(in the rows, 128 means zero)
Each named turn below is shown by a few rows before and after it. Which turns, in which order, take the first row of each later pair to the second? The first pair is answered.
tomi (before |-> after):
[ 86 136 130 112 114 108  92 129 163 116 108 133 176 121 113 133 123  86
 133 102 153 118 122 115 105  93 116  88 106 163 144 139 145 167  99 121
 135 122 166 143 134 143 151 152 140] |-> [ 88 144 135 110 124 113 119 116 181 129 117 151 156 132 117 125 124  81
 139 115 144 126 139 129 131  77 122  83  94 149 140 136 156 174  96 120
 128 130 167 140 117 130 159 143 136]
[140 108 126  72 145 182 131 138  95 178 114 119 134 116 144  98 168 174
 131 132 141 168 123 107 126 121 116  86 142 110 121 128 129 148 138 128
 133 156 125  90 110 185  73 145 122] |-> [133 102 131  69 139 174 127 139  96 178 114 121 148 118 144  98 168 176
 128 133 141 162 115 106 125 128 120  84 143 108 120 125 128 147 138 133
 136 157 129  89 112 188  70 148 123]
[103 126 166 108 116 117 140 141 150 106 100 141 157 140 108 115 132 135
 142 156 137 107 135 109 142 103 158 102  74 168 142 151 141 141 141 127
 139 158 150 116 100 160 130 147 110] |-> [120 143 150 115 134 144 157 135 145 110 103 135 117 130 109 113 135 133
 147 159 137 125 159 116 148  79 143 109  71 173 139 159 144 142 146 120
 130 155 144 117  91 150 137 143 108]
vado (before |-> after):
[156 109 114 129 124 151 101 125 130 149 148 102 134 127 127 152 137 166
 131 129 150 149  94 130 140 154 140 151 147 107 140 138 106 123 136 119
 144 147 113 142 140 140 146  98 139] |-> [143 121 109 136 128 136  86 127 142 141 150 106 142 132 103 150 138 137
 122 119 179 130 102 137 124 129 131 135 151 143 154 147 123 151 137 110
 146 134 113 152 126 154 153 105 129]
[136 130  98 138 101 126 133  84 117 128 194 166 126 153  67 119 119 181
  86 149 164  72 124 145 120 143 144 154 153  83 123 101 116 128 164 105
 106 112  81 123 133 110 105 112 116] |-> [ 87 110 128 118  97 101  96 101 116 110 157 176 202 108  91 134 105 143
  92  84 175  63 109 121  97 124 146  97 137 118 148 118 117 148 112 119
 141 124 139 128 167 147 122 164 161]
[ 83 104 143 159  87 117 114 101 136  81 125 120 149 195 109 133 131 146
 114 151 118 113 142  89 116 141 131 157 121  50  90  47 162 117 133 157
  80  94  97 140 107  97  97  98 100] |-> [ 48 102 155 154  87  96  88 110 146  70 106 126 191 179 107 140 125 110
 113 113 140  96 139  80  91 117 128 119 114  88 110  61 173 144 113 157
 100  91 125 150 116 120 110 129 117]
kezum (before |-> after):
[172 132 108 131 129 163 148 134 121 138 147 110  78  97 153 120 139 138
 132 129 127 150 133 136 146 146 125 154 134 136 122 147 115 114 151 120
 127 148 114 127 115 108 116 129 131] |-> [149 109 136 108 123 129 149 129 150 156 164 136 120 115 154 117 143 122
 125 127 133 131 112 151 164 165 157 127 130 134 127 151 120 134 146 128
 140 171 125 122 107 111 122 135 137]
[107 101 110 126 124 110 132 171 143 140  77  88 137 119 131  81 132 140
 155 141 142 100  95 143 108 120 129 129 101 175 119 136 142 104 137 119
 118 154 135 159 173 152  99 157 111] |-> [124 107  97 134 129 125 139 171 135 141  81  80 110 117 131  78 134 152
 155 151 138 109 101 146 110 117 124 145 102 170 116 134 138  95 148 117
 110 149 125 159 171 142  96 147 104]
[132 123 114 128 115 154 123 135 114 114 133 101 138 163 117 141 170 146
 147 156 140 139 111 107 111 159 132 172 127 127 107  85  96  92 152 131
 126 115 133 125 104 126 100 120 109] |-> [115 109 131 113 112 135 123 132 133 125 143 115 165 176 115 140 176 138
 142 153 144 125  99 118 122 171 150 155 127 125 112  87 100 104 150 136
 135 129 137 122  96 128 107 125 109]
fubak (before |-> after):
[191 124 130 139 143 169 173 112 104 165 127 125  53 109 170 118 140 134
 158  97 126 161 138 111 158 128 139 149 110 127  86 184  89 101 143 175
 115 116  82 116  97  93 134 138 114] |-> [166 141 114 181 103 117 107 138  86 109 108 100 111 139 117 130 131 128
 143 102 167  99 122  85  81 121 106 168 140 168  91 167 105 109 151 161
 114  49  74 132 114 131 109 137  89]
[113 128 158 175  75 102 158 103 114 105 120 132 119 134 105 155  86 156
 117 135  87 150 131  86 105  93 104 146 104  55  63  78 113  87 104 133
 123  73 155 119 147 111  71 121 118] |-> [ 90  95 176 143  71  46 135 100 170 141 172 155 177 164  67 143 109 109
  85 132 143  95  91 127 126 135 155 102 125 107  85 105 129 143 135 133
 152 103 139 115  99 119  87 126  99]
[144 114 105 109 138 129 119 137 125 158 159 111 133 132 109 118 139 129
 118 131 153 132 105 140 146 154 147 131 146 154 138 141 138 136 165 127
 144 130 104 136 110 133 133 125 107] |-> [161 129  97 118 146 163 141 134 103 150 137 102  97 111 138 122 129 155
 136 132 121 170 125 124 148 132 124 148 131 121 127 131 127 105 148 130
 130 127 114 136 130 121 130 124 120]
bot (before |-> after):
[140 115 120 126 114 118 133 125 140 144 160 139 139 164  98 114 141 146
 123 156 131 107 111 150 144 164 161 142 144 112 116 122 125 129 145 128
 121 126 113 132 121 109 115 112 103] |-> [141 130 118 137 116 119 144 121 142 139 158 142 126 170  98 113 139 146
 128 163 128 109 124 149 144 145 150 144 138 108 114 117 134 131 142 125
 112 118 111 134 119 106 113 108  99]
[116 158 136 135 107 128 127 101 167 124 141 161  80 134  94 116 126  67
 117 127 151  98 144 155 113  64 111  98 154 188 165 165 155 180 130 108
 108 121 108 158  92 132 125 160 118] |-> [115  86 163  97  68 105  79 128 137 130 146 138 160 110 121 130 131 109
 109 111 137  84  62 128 108 177 160 106 175 165 167 164 106 139 134 134
 144 158 116 135 137 145 102 173 137]
[157 132 104 129  98 140 127 169  99 148 164  94 138 109 156 149 104 143
 119  93 128 126 166 141 115 129  95 110 137 164 143 147 133 138 125 140
 158 117 171 114 165 102 142 162 143] |-> [155 132 110 135  91 138 131 169  91 140 157  93 141 117 162 152 101 162
 125 104 114 128 165 133 114 130  90 121 132 143 134 131 130 124 119 144
 151 110 175 113 177 100 134 155 144]
[ 87 147 178 112 180 110 178 115 164 178 171 210 119 176  78 178 138 137
 122 132 123  95 100 146 104  73 186  79 120 117 116 121  80 163 102 104
 113 152 150 115 109 138 139 125 138] |-> [ 87 125 186 102 169 104 164 124 157 179 174 205 141 168  86 183 139 149
 120 127 121  91  77 142 105 107 201  80 124 112 116 121  66 152 102 112
 125 162 151 109 123 143 133 130 143]
Then:
Between the rows of a pair lie two turns.
[130 143 102 199 109 105 107 154 104 114 114 112 122 206  95 126 138 170
 107 190 131 110 131 100  77 146 100 185 162 118  84 113 141 104 143 115
  98  66  82 133 142 141  96 112 102] |-> [172 133  87 152 169 157 146 136 137 189 163 122  56 168 107 104 169 132
  95 167 157 146 140 152 149 157 136 154 163 158 100 171 135 137 176 111
 113 135  57 127  76 107 138 120 107]  fubak then tomi
[124 131 114 134  92 143 111 144  98 120 136  84  83 152 123 112 126 152
  97 148 140 117 131 103 126 173 114 150 125  77 147 146 110 108 155 166
 117 130 121 129 143 119 100 142 106] |-> [108 132 127 124 104 124 133 129 142 141 160 116  85 180 110  98 134 119
  91 157 153 102 141 134 155 159 131 125 119  87 154 150 131 145 157 163
 118 146 119 130 108 109 116 140  96]  bot then kezum
[ 66 107  78  64 174 134 144 117 114 113 120 141 121 168 180 129 165 129
 124 159 148 105 137 144 141  74 134 104 102 133  82 106 128 134 185 117
 125 114 149 143 202 142 135 123 162] |-> [ 72 102  78  69 168 135 144 118 108 111 121 137 119 174 182 128 163 140
 123 169 142 108 132 142 139  86 136 115 104 118  78  98 121 124 189 117
 121 111 144 138 210 139 127 115 159]  fubak then vado
[138 102 138 120 128 129 164 125 128 133 165 145 126 164 128 116 127 173
 134 163  96 125 108 138 154 183 167 142 129  69  97 110 112  90 145 147
 125 152 123 124 121 110 111 106 115] |-> [168 153  77 157 150 176 133 139  90 104 137  98  67 120 104 121 124 153
 132 130 138 139 147 124 103 118 105 160 147 142 110 137 119  99 162 119
 117 104 106 148 119 128 117 116 110]  bot then tomi
[120 140 122 123 135 102 147 130 145 137 129 135 137 134 108 132 146 115
 110 151 136 111 124 144 132 135 131 129 126 149 130 143 151 140 133 114
 127 117  97 132  99 121 137 110 120] |-> [121 140 130 114 149 129 168 124 138 142 111 141 119 106 142 135 139 120
 125 135 110 143 136 138 149 116 127 121 106 130 127 145 144 129 113 122
 127 136 117 129 113 116 144 121 143]  kezum then fubak
[126 150 138 157 121 141 126 148 169 133 129 104  90 135 123  87 137 132
 119 171 114 119 123  96 116  91 116  92 115 125  82 108 143  83 147 134
  78 144 169  90 117 111 118 131 128] |-> [115 144 143 157 112 125 120 150 177 133 131 107 106 148 117  86 135 128
 119 174 116 107 115  95 114  96 121  89 119 124  82 108 145  87 146 134
  80 141 171  91 117 115 115 129 123]  kezum then fubak
[144 153 141 130 109 161 135 124 133 110 112 146 121 116 131 147 120 152
 118 119 107 164 133 123 146 118 112 103 128 125 115 147 103 122 104 125
 148 154 155  97 141 126 129 151 164] |-> [158 152 133 132 109 171 136 125 126 111 116 139 109 115 128 146 122 166
 116 130 108 166 130 124 144 131 111 117 138 121 111 146  99 114 112 125
 144 154 144  96 142 120 124 144 157]  tomi then kezum
[ 95 121 129 139  97 102  94 140 126 110 134 133 170 149 104 138 124 127
 135 128 125  95 114 114  98 144 127 121 128 128 129 129 127 124 124 150
 136 124 134 131 140 142 114 132 126] |-> [109 130 126 143 108 136 119 132 106 106 114 127 134 129 133 138 115 149
 151 129  93 134 134 100 106 128 115 137 114  98 117 121 120  99 107 151
 122 125 144 130 158 130 112 130 141]  fubak then fubak
[ 78 142 173 151 128 102 148 134 150  97  78 183 203 145 166 157  98  71
 109 105 137 127 114 116 112 101 125  55 141 146 151 141 130 127 113 144
 118 117 138 139 109 187 111 166 123] |-> [114 183 141 172 158 154 186 118 141 100  75 177 116 136 171 148  99  78
 119 119 122 168 162 121 125  51  90  79 133 134 139 139 136 118 119 131
  89 104 123 146  94 163 116 148 114]  tomi then kezum
[137 128 129 139 114 137 125 142 110 136 130 113 125 131 113 125 138 146
 126 139 123 114 120 122 127 138 135 150 143 125 120 126 117 115 152 127
 130 129 115 126 147 123 106 117 109] |-> [106 127 151 130 117 110 132 135 140 140 133 138 154 145 110 121 136 117
 125 135 130  99 123 133 137 120 147 118 129 133 124 126 135 142 136 130
 136 137 131 127 137 128 118 128 115]  vado then tomi
[124 152 121 137 146 128 118 154 100 107 140 124 152 206  73 114 117 105
 139 129 164 104 111 122 126 113 118 148 166 166 110 136 158 158 158  91
 134 115 118 116  70 138 120 127  85] |-> [133 124 135 119 142 168 117 165  44  95  95 103 158 139 145 133 101 149
 166  97 105 155  94  77 124 137 117 155 147 115 101 125 113  97 115 116
 146 141 157 103 138 141 113 149 136]  vado then kezum
[100 105 135  88 126 107 138 128 169 126 150 123 172  91 132 144 139  80
 113 100 141 144 104 129 148 116 153  84 119 158 131 155 150 173 123 134
 145 169 135 119 109 126 149 177 163] |-> [120 136 108 110 145 146 149 124 149 117 130 107 121  66 138 145 132  80
 125  91 138 168 138 120 136  68 117  97 111 168 129 160 153 169 119 125
 131 149 132 126 111 123 155 177 164]  tomi then kezum
[117 141 121 135 119 143 130 129  95  83  91 122 149 119 146 147 105 139
 139 119  95 140 147  91  90 110  98 138 115 115 127 113 112 104  88 136
 119 100 157 128 176 135 124 142 150] |-> [ 99 138 126 127 122 116 108 135 117  88 100 130 178 121 122 144 111 100
 127  98 130 112 137 106  82 102 103 107 126 164 146 134 127 141  94 131
 135 103 157 135 156 152 139 158 150]  bot then tomi
[ 92 153 155  97 119  78 158 109 178 153 108 168 107 148 111 133 105 142
 133 152 116 100 156 149 148  91 143  99 167 126  90 139 123 127 103 148
 107  99  84 147 136  79 110  96 105] |-> [115 155 144  95 136 124 163 114 143 152  86 146  72 103 146 139 101 159
 146 132  96 139 166 133 150  82 128 110 159 118  86 145 102  98  92 152
 107 108  91 146 159  74 110 107 127]  bot then fubak
[139 108 120 134 140 118 124 130 134 144 119 127 146 105 137 131 120 106
 125 122 134 125 107 110 147 125 159 122 144 125 131 144 116 125 114 111
 143 122  99 133 132 149 130 122 143] |-> [137 108 128 136 137 117 139 125 138 143 120 134 143 119 143 129 116 115
 132 136 117 130 112 111 155 124 160 128 136  98 121 130 119 118 107 118
 136 124 102 130 136 142 125 113 140]  tomi then bot
[ 92 122 100 123 145 120 130 137 138 132 106 125 172 163 127  71 143 138
 147 177 149  89 145 132  95 105 117 168 175 141 142 177 136 112 121 106
 128 127 164 124 127 104 133  91 112] |-> [101 119  97 122 144 128 140 134 134 138 112 125 162 165 134  70 145 153
 149 186 138  97 143 131 104 116 121 178 175 125 137 171 130  99 128 108
 122 132 158 122 127  98 128  84 109]  vado then vado
